One turning vector, and how many steps it has turned:
The counts run from 0 to 263.
112, 87, 84, 92, 128, 109, 102, 89, 85, 97, 130, 128, 119, 49, 97, 98, 106, 96, 81, 116, 77, 77, 109, 108, 94, 89, 114, 88, 77, 100, 126, 84, 111, 127, 120, 115
67
91, 89, 115, 103, 88, 124, 95, 95, 119, 114, 128, 109, 94, 47, 97, 90, 80, 112, 110, 99, 105, 64, 87, 115, 96, 107, 128, 83, 102, 99, 136, 119, 102, 130, 126, 131
223
103, 99, 89, 105, 108, 130, 98, 133, 106, 108, 120, 106, 90, 76, 97, 118, 99, 92, 107, 88, 105, 129, 67, 90, 86, 73, 151, 109, 87, 88, 124, 117, 115, 128, 121, 85
133
122, 92, 84, 113, 120, 113, 65, 82, 102, 102, 134, 119, 79, 80, 98, 95, 120, 77, 83, 75, 88, 103, 97, 88, 95, 99, 127, 103, 99, 135, 128, 105, 89, 139, 101, 89
61
78, 98, 104, 120, 138, 121, 91, 120, 110, 115, 111, 114, 102, 47, 109, 77, 96, 85, 92, 96, 92, 113, 74, 111, 89, 87, 118, 114, 50, 110, 116, 89, 104, 124, 91, 116
233
111, 99, 83, 102, 131, 119, 95, 88, 97, 73, 118, 128, 118, 48, 108, 108, 107, 101, 96, 111, 83, 80, 104, 109, 106, 85, 124, 105, 70, 93, 121, 79, 100, 131, 123, 110
68
120, 79, 101, 81, 131, 118, 122, 86, 96, 138, 81, 102, 101, 52, 118, 84, 123, 89, 110, 104, 114, 96, 98, 94, 97, 103, 98, 99, 65, 99, 118, 80, 130, 136, 82, 120
180
104, 80, 94, 92, 139, 88, 96, 103, 101, 122, 124, 98, 94, 54, 106, 94, 110, 100, 88, 94, 114, 94, 101, 130, 63, 93, 98, 95, 86, 101, 119, 141, 100, 139, 99, 120
215
116, 123, 72, 101, 125, 143, 95, 77, 108, 129, 74, 112, 88, 74, 112, 90, 116, 80, 109, 110, 87, 100, 114, 91, 122, 98, 118, 92, 96, 110, 109, 88, 112, 143, 71, 123
175
85, 99, 103, 118, 87, 85, 103, 111, 119, 98, 136, 116, 91, 69, 102, 103, 87, 65, 103, 91, 115, 131, 99, 110, 93, 71, 133, 117, 109, 103, 116, 118, 95, 137, 105, 132
39
97, 123, 105, 93, 101, 127, 105, 96, 120, 105, 108, 107, 96, 52, 115, 103, 82, 58, 111, 58, 94, 111, 90, 111, 115, 74, 85, 97, 107, 101, 111, 108, 101, 125, 92, 145
100
115, 105, 82, 112, 119, 94, 93, 90, 93, 75, 134, 111, 86, 45, 131, 102, 106, 102, 110, 102, 96, 103, 119, 113, 86, 82, 109, 91, 76, 112, 127, 73, 118, 125, 125, 99
164
141, 89, 94, 89, 101, 96, 81, 117, 108, 94, 122, 101, 91, 63, 117, 74, 121, 108, 92, 113, 100, 128, 96, 104, 105, 69, 123, 119, 97, 79, 112, 110, 90, 117, 104, 138
143
105, 95, 85, 103, 85, 118, 105, 75, 121, 112, 78, 123, 61, 61, 116, 80, 108, 97, 121, 111, 112, 102, 114, 120, 121, 93, 144, 83, 109, 88, 102, 128, 93, 139, 94, 107
18
99, 81, 107, 105, 106, 121, 114, 85, 121, 125, 92, 111, 68, 71, 114, 99, 107, 85, 109, 101, 104, 107, 112, 123, 132, 97, 111, 112, 103, 93, 120, 133, 103, 133, 75, 135
22
109, 82, 103, 87, 118, 87, 86, 96, 111, 124, 125, 101, 75, 68, 104, 85, 109, 86, 83, 85, 106, 99, 97, 124, 70, 88, 105, 86, 105, 109, 120, 149, 87, 149, 85, 126
214
117, 72, 66, 108, 129, 130, 96, 104, 121, 127, 114, 103, 130, 57, 87, 100, 88, 92, 101, 84, 110, 105, 95, 96, 117, 89, 100, 114, 85, 97, 126, 113, 122, 115, 94, 137
250
106, 114, 72, 111, 105, 107, 101, 66, 88, 88, 97, 119, 60, 74, 123, 101, 107, 89, 112, 88, 113, 135, 89, 129, 92, 110, 135, 103, 113, 118, 129, 126, 93, 140, 91, 102
113
113, 114, 102, 107, 98, 117, 97, 75, 93, 81, 96, 105, 75, 69, 119, 120, 120, 71, 112, 103, 98, 93, 81, 90, 88, 72, 105, 103, 99, 72, 120, 101, 97, 118, 107, 166
200
107, 113, 108, 100, 96, 119, 84, 109, 114, 86, 77, 93, 96, 59, 122, 111, 120, 96, 132, 86, 127, 108, 70, 87, 85, 69, 126, 95, 101, 71, 100, 99, 100, 135, 112, 130
203
98, 101, 89, 93, 135, 100, 78, 101, 117, 113, 105, 102, 83, 79, 108, 111, 112, 103, 122, 89, 116, 114, 71, 115, 64, 97, 121, 101, 90, 104, 110, 142, 92, 154, 83, 92
211
144, 94, 98, 80, 123, 152, 101, 80, 93, 103, 95, 114, 70, 68, 87, 87, 103, 100, 95, 101, 102, 79, 94, 91, 86, 107, 121, 98, 105, 98, 115, 138, 111, 121, 111, 130
123
103, 129, 95, 98, 129, 129, 103, 86, 93, 84, 97, 96, 94, 51, 116, 120, 94, 74, 121, 75, 103, 105, 80, 109, 79, 85, 81, 107, 78, 98, 124, 87, 117, 116, 94, 132
103
101, 77, 83, 127, 127, 151, 105, 95, 124, 125, 82, 97, 86, 69, 101, 99, 112, 88, 110, 91, 112, 84, 106, 117, 100, 84, 100, 112, 77, 87, 111, 139, 111, 122, 85, 131
24
131, 81, 51, 113, 116, 125, 79, 95, 133, 100, 106, 126, 120, 68, 87, 106, 105, 116, 123, 109, 107, 120, 104, 105, 117, 94, 122, 128, 106, 102, 115, 113, 101, 126, 95, 96
246
90, 94, 79, 116, 122, 112, 106, 133, 96, 114, 128, 99, 103, 70, 99, 93, 109, 74, 86, 95, 97, 119, 81, 103, 84, 66, 139, 109, 61, 88, 115, 118, 107, 132, 105, 111
137
105, 85, 83, 129, 130, 112, 71, 92, 110, 91, 133, 106, 100, 77, 105, 104, 116, 78, 87, 71, 105, 100, 94, 87, 96, 105, 118, 115, 80, 127, 133, 106, 96, 140, 97, 82
60
102, 66, 78, 116, 115, 103, 140, 96, 99, 125, 104, 120, 103, 59, 111, 128, 105, 71, 104, 87, 117, 101, 115, 105, 94, 84, 122, 99, 97, 95, 116, 111, 123, 138, 112, 89
189
113, 101, 86, 109, 109, 122, 86, 80, 101, 61, 124, 126, 105, 52, 115, 96, 118, 91, 102, 99, 81, 80, 99, 100, 123, 85, 129, 99, 77, 96, 122, 76, 86, 122, 119, 115
69
120, 92, 88, 81, 127, 115, 80, 92, 109, 119, 135, 129, 95, 66, 79, 98, 109, 82, 81, 90, 86, 101, 98, 88, 86, 96, 124, 91, 100, 127, 120, 104, 98, 150, 105, 82
62
116, 86, 110, 101, 131, 110, 88, 107, 119, 81, 136, 125, 115, 52, 104, 99, 106, 89, 80, 78, 96, 94, 104, 95, 102, 86, 125, 106, 82, 113, 105, 99, 84, 141, 115, 95
64
119, 86, 101, 97, 102, 116, 74, 93, 126, 118, 113, 91, 114, 72, 103, 90, 112, 117, 135, 94, 124, 97, 71, 79, 96, 122, 137, 96, 91, 112, 118, 105, 102, 146, 99, 106
54
126, 71, 77, 97, 103, 86, 109, 80, 136, 87, 110, 114, 112, 33, 124, 103, 120, 96, 131, 72, 117, 112, 98, 122, 102, 78, 105, 101, 104, 84, 93, 104, 104, 112, 124, 97
90
93, 112, 109, 78, 83, 90, 118, 76, 88, 98, 104, 108, 74, 48, 131, 88, 106, 87, 118, 85, 114, 124, 70, 118, 93, 119, 123, 92, 102, 102, 119, 91, 105, 138, 97, 124
109
82, 103, 96, 126, 99, 95, 88, 90, 108, 93, 101, 87, 87, 82, 129, 117, 123, 82, 120, 68, 127, 121, 63, 111, 94, 95, 123, 100, 85, 93, 121, 124, 91, 141, 90, 118
208
86, 109, 76, 116, 94, 84, 98, 104, 105, 122, 130, 112, 93, 66, 97, 107, 81, 67, 94, 106, 108, 116, 95, 118, 77, 73, 131, 110, 108, 106, 126, 124, 109, 136, 100, 143
40
139, 67, 68, 96, 108, 90, 87, 54, 106, 95, 102, 111, 75, 50, 116, 92, 143, 79, 109, 89, 94, 113, 100, 110, 79, 91, 101, 98, 100, 94, 116, 90, 98, 100, 97, 105
87
92, 101, 83, 120, 98, 96, 81, 84, 101, 118, 100, 99, 70, 89, 120, 110, 126, 68, 118, 80, 113, 120, 73, 100, 81, 98, 121, 95, 105, 98, 127, 131, 91, 137, 93, 123
209
108, 110, 104, 76, 124, 108, 108, 111, 91, 110, 86, 111, 69, 36, 123, 98, 112, 103, 103, 105, 105, 108, 96, 120, 82, 76, 117, 82, 76, 88, 98, 91, 105, 142, 106, 92
11
122, 101, 71, 111, 89, 126, 80, 75, 100, 86, 115, 133, 104, 56, 107, 87, 117, 92, 92, 111, 81, 78, 99, 85, 121, 85, 135, 80, 101, 97, 119, 80, 90, 124, 122, 114
70
83, 114, 86, 127, 104, 164, 67, 107, 121, 119, 108, 121, 93, 69, 92, 94, 82, 96, 118, 89, 91, 85, 79, 96, 95, 95, 135, 103, 85, 106, 122, 113, 106, 136, 110, 106
228
122, 76, 96, 106, 91, 91, 85, 107, 108, 89, 106, 129, 87, 35, 106, 58, 119, 101, 95, 112, 105, 129, 93, 107, 105, 92, 139, 111, 93, 105, 107, 81, 88, 116, 104, 119
239
104, 102, 87, 120, 109, 110, 70, 98, 85, 102, 110, 122, 70, 58, 106, 65, 117, 83, 79, 105, 82, 120, 90, 100, 82, 84, 122, 113, 77, 115, 127, 85, 97, 114, 86, 126
235
115, 129, 74, 86, 122, 137, 98, 100, 125, 108, 96, 113, 106, 54, 101, 126, 76, 91, 125, 72, 98, 108, 94, 108, 98, 77, 86, 102, 118, 95, 105, 114, 119, 132, 100, 110
98
